In the data rows, the value 128 means zero.
Every row has a hidden score. How much higher is the second row's score than the first row's in each pair? 20 means about the same, 40 much higher and 0 much lower. The score is a weighted sum of the row's numbers plus the product of two more (or one squared), each taken from its middle value.
[144 155 180 150  86 117 107 120 151 108]
[ 92 170 159 145 103 105  81  83 129 114] 11
[147 151 149 113  96 155 124 107 119 141]
[ 88 166 147 144 115 112  71  66 135 109] 15
[ 90 107 114 124 177 111 163 144  93 107]
[ 73 169 149 145 116 111  76  77 127  87] 25
[169 103 100 111 102 131 173 163 100 162]
[138  84  85 116 181 105 155 141 118 152] 30
[146 123 123 112 113 116 164 148 119 138]
[140 160 143 117 110 186  97 123 121  96] 24
[148 140 134 134 107 176 102 110 132 137]
[156  78 100 124 152  91 157 156 123 165] 15
[134  99 129 141 145 112 134 179 157 123]
[164  87 125 134 131 124 141 192 136 159] 18
[114 100  82 125 155 131 151 128 104 128]
[111 144 166 145 109 120 106 101 141 126] 32
[130 181 198 158  60 133 112 121 126  89]
[115 137 164 107 117 108 104 111 189  67] 18
[151 132 119 113 116 151 166 159 104 139]
[114 155 174 112 103  94  99 110 180  52] 19
[161 118 103 108 127 149 150 118  74 191]
[126 119 145 151  96  95 136 128 104 167] 14
[111 154 166 143 103  98  64  92 164 107]
[108  92  97 141 186 146 149 162 142 136] 18
[155 124 104 102 129 150 149 103  76 171]
[129 105  98 126 149 126 146 151 121 108] 10
[106  95 136 154 161 111 128 166 128 144]
[130  95 139 159 136  69 127 150 150 143] 19
[126 103 105 135 143 111 150 142 125 125]
[127 115  97 119 152 116 132 141 117 101] 19
[108 154 162 159 101 137  96 115 140 105]
[110 164 159 172  98 138  66  90 198  85] 21
[ 71 176 149 146 109 113  76  80 121  95]
[122 102  90 128 156 126 147 142 114 104] 21
[117  74  92 122 172  85 145 126 125 177]
[129 107  88 118 153 137 156 147  97  97] 16
[ 76 150 158 148 113 112 106  82 128 142]
[139 103 106 134 146 101 154 144  98 154] 23
[120  88  88 116 163 116 142 132 127 128]
[ 99  87 123 142 178  77 137 159 142 131] 22
[138  92  78  80 165 127 181 148  71 196]
[116 112 127 147 155 146 146 165 136 118] 26
[ 68  96  98 101 176  93 145 116 102 186]
[167 106  84 104 120 161 186 166 106 169] 26
[140  96 113 138 150  89 153 156 123 137]
[161 117 101 118 103 150 171 147  77 167] 15
[ 95 164 174 143 112 153  71 119 153  90]
[126 170 128 103 166 223 134 131 152 109] 30
[135 103 109 120 125 121 153 146  95 140]
[125 164 194 169  71 107  96 114 146 101] 30
[126  98  94 113 159 114 159 134  96 153]
[149  87  94 110 168 104 163 154 139 129] 24
[118 170 181 163  97 100  68 102 175  64]
[127 147 155 136  98 137 116 105 130 135] 19
[132  85  81 111 159 126 163 142 123 137]
[135  85 124 137 148 111 132 168 153 150] 28
[150 102 105 123 135 127 162 160 121 118]
[109 164 164 144 106 112  71  90 146  95] 26
[116 136 161 111 122  95  97 107 191  75]
[122 178 137 150  96 182  96  97 142 115] 16
[134 143 169 151  90 128  94 119 161 120]
[106 156 118 106 165 209 126 117 136 154] 26
[145 108 116 137 129 119 155 162 108 122]
[142 110 106 119 130 131 166 150  97 121] 18
[ 73 172 174 168 100 101  57  74 157  80]
[122  97 104 133 146 117 147 142 127 133] 18
[122 154 120 115 166 196 129 127 144 143]
[137  84  94 121 170  95 151 151 122 154] 8
[132 137 155 103 119  99 106 114 177  77]
[130 154 186 146  87 119 101 111 146 118] 24
[118 108 142 131 133 111 129 157 132 157]
[154  92  94 117 167 103 155 158 135 141] 17
[106 181 168 144  88 121  78  91 129  84]
[153 167 172 144  77 142 125 122 133  91] 26
[136 123 111 136 130 131 146 139 109 106]
[112 150 147  92 123 119 114 103 163  65] 24
[130 105 102 126 154 104 138 145 140 104]
[194 112 102 117 121 144 156 148 102 178] 24
[ 72 167 164 158 109 105  68  78 127 111]
[134 109 101 123 134 139 154 146 110 103] 17
[103 166 177 148  79 132 103  97 124 118]
[178  97 101 121 145 121 159 170 127 137] 21
[166 168 145 143  80 167  89 114 168  96]
[163  82  97 125 151  99 153 155 122 162] 25
[129 144 181 169  86  96 101 104 153 139]
[123 150 169 145  92 128 105  99 138 127] 18
[108  86 103 128 168  80 134 121 113 170]
[180 122 128 129 106 120 147 132 106 158] 26
[172 116 116 107 124 110 147 108  89 173]
[112 164 117  99 177 222 135 119 143 137] 25
[134 124  90 120 147 151 151 146  91  80]
[153 106 106 128  98 134 154 155  97 175] 18
[142 154 167 141  91 136 101 131 151  96]
[119 176 148 166  86 150  76  88 182  87] 16
[139 111 104 130 140 130 151 161 117  91]
[176 160 146 123  80 160 132 121 108 125] 26
[121 181 157 159  93 150  76  86 182  56]
[ 97 187 168 158  92 122  74  94 121  71] 16
[151 176 148 146  73 174  89 104 166  91]
[126 188 170 132  86 134  83  96 121  82] 24
[129  71  91 125 177  83 139 136 129 176]
[115  79 101 122 171  84 147 139 138 156] 16
[151 114  89  98 113 146 188 142  74 174]
[137 156 166 147  79 132 108 110 127 117] 29
[132 109  84 127 145 141 169 144  86 116]
[158  77 128 139 144  92 131 183 164 153] 32
[175 160 168 167  63 157  69 125 211  97]
[139 101 119 131 155  91 157 162 143 119] 25
[120 104  95  86 160 155 160 158  97 168]
[128 165 139 118 148 217 120 137 152 124] 36
[133  89  95 118 164 110 151 135 121 155]
[127 115  95 121 131 143 152 136  88 118] 12
[150 166 124 107 136 255 134 176 152  94]
[204 113 102 112 131 138 146 142 115 155] 15
[131 105 132 148 147 137 141 174 136 124]
[154 112 111 114  95 122 175 155  82 168] 8
[159  90 111 140 144 102 145 161 119 146]
[109 128 111 150 136 132 130 129 106  97] 11
[135 114 102 121 124 123 157 140 101 123]
[ 96 183 150 137 101 128  82  85 120  82] 23
[134  88 106 128 164  94 156 154 130 139]
[125 104  75 103 150 134 164 120  73 156] 13
[131 149 165 142  94 124 121 106 134 118]
[185 111 104 114 121 136 158 139 101 180] 18
[135 150 170 134  98 105  86 107 166  93]
[ 80 170 133 113 173 207 114 100 152 138] 25
[148 104  85  94 139 145 176 149  91 130]
[147 163 166 139  76 145 117 112 127 106] 29
[147  99 100 116 156 109 162 159 119 130]
[123 172 175 177  70 133  67  89 190 100] 23
[110 111 107 130 162 165 151 147 125 130]
[103  99 107  90 150 119 163 138  87 176] 16
[143 164 173 141  74 146 117 119 123 117]
[126  83 115 143 150  73 135 138 130 162] 15
[116 163 142  94 172 182 134 119 161 106]
[124  98 106 132 164 132 140 162 172 126] 9
[133 162 114 101 164 224 133 133 145 124]
[112 115  84 130 162 136 131 122  89 105] 4
[135  98 131 145 145 133 135 172 139 152]
[158 105  82 101 146 133 169 157 118  97] 7
[147  79  89 121 168  93 145 155 118 178]
[167 118 115 110 131 126 128 118 111 157] 27
[145  88  92 126 164  88 155 154 121 152]
[133 113  98 113 145 124 158 148 116 115] 16
[ 83 173 133 135 120 128  88  82 112  87]
[134 148 158 128 104 106  85 100 156 110] 30
[187 126  89  88 128 162 170 131  83 156]
[160  83  90 120 158 104 161 157 133 157] 20
[132 158 135 132 146 205 113 149 168 128]
[102 135 149 142 118 113 109  89 138 146] 6
[136 188 172 179  70 146  69  94 210  48]
[122 156 170 145  94 120 126  98 122 121] 20
[161  94  93 115 162 118 157 161 112 144]
[150  99  96 109 155 118 164 152 108 142] 18
[175 118 112 117 119 139 160 141  93 176]
[132  98 120 147 135  99 148 149 128 127] 15
[124 147 176 175  91 141  77 117 167 122]
[126 151 153 131  90 147 127 102 100 150] 15
[146 147 149 129  95 130 120 102 122 139]
[123  82 116 134 166  75 134 142 155 144] 18
[181 121 109 119 111 150 159 137  87 169]
[107  91  91  94 168 116 160 144  97 188] 16
[171 171 146 153  68 177  79  98 194 103]
[103 145 131 123 172 208 116 115 173 134] 35
[108 111  98 137 173 165 154 166 131 117]
[101 178 166 139 104 165  92 116 121  79] 21
[112 176 148 112 157 236 112 138 178  94]
[141  75  98 106 148 102 147 148 130 170] 1
[ 95 149 180 160  94  99  98  93 136 144]
[156 178 142 142  80 167  96  98 151  75] 17
[108 147 137 114 168 171 117 106 165 130]
[134 157 163 130  86 108  92  99 155 108] 9
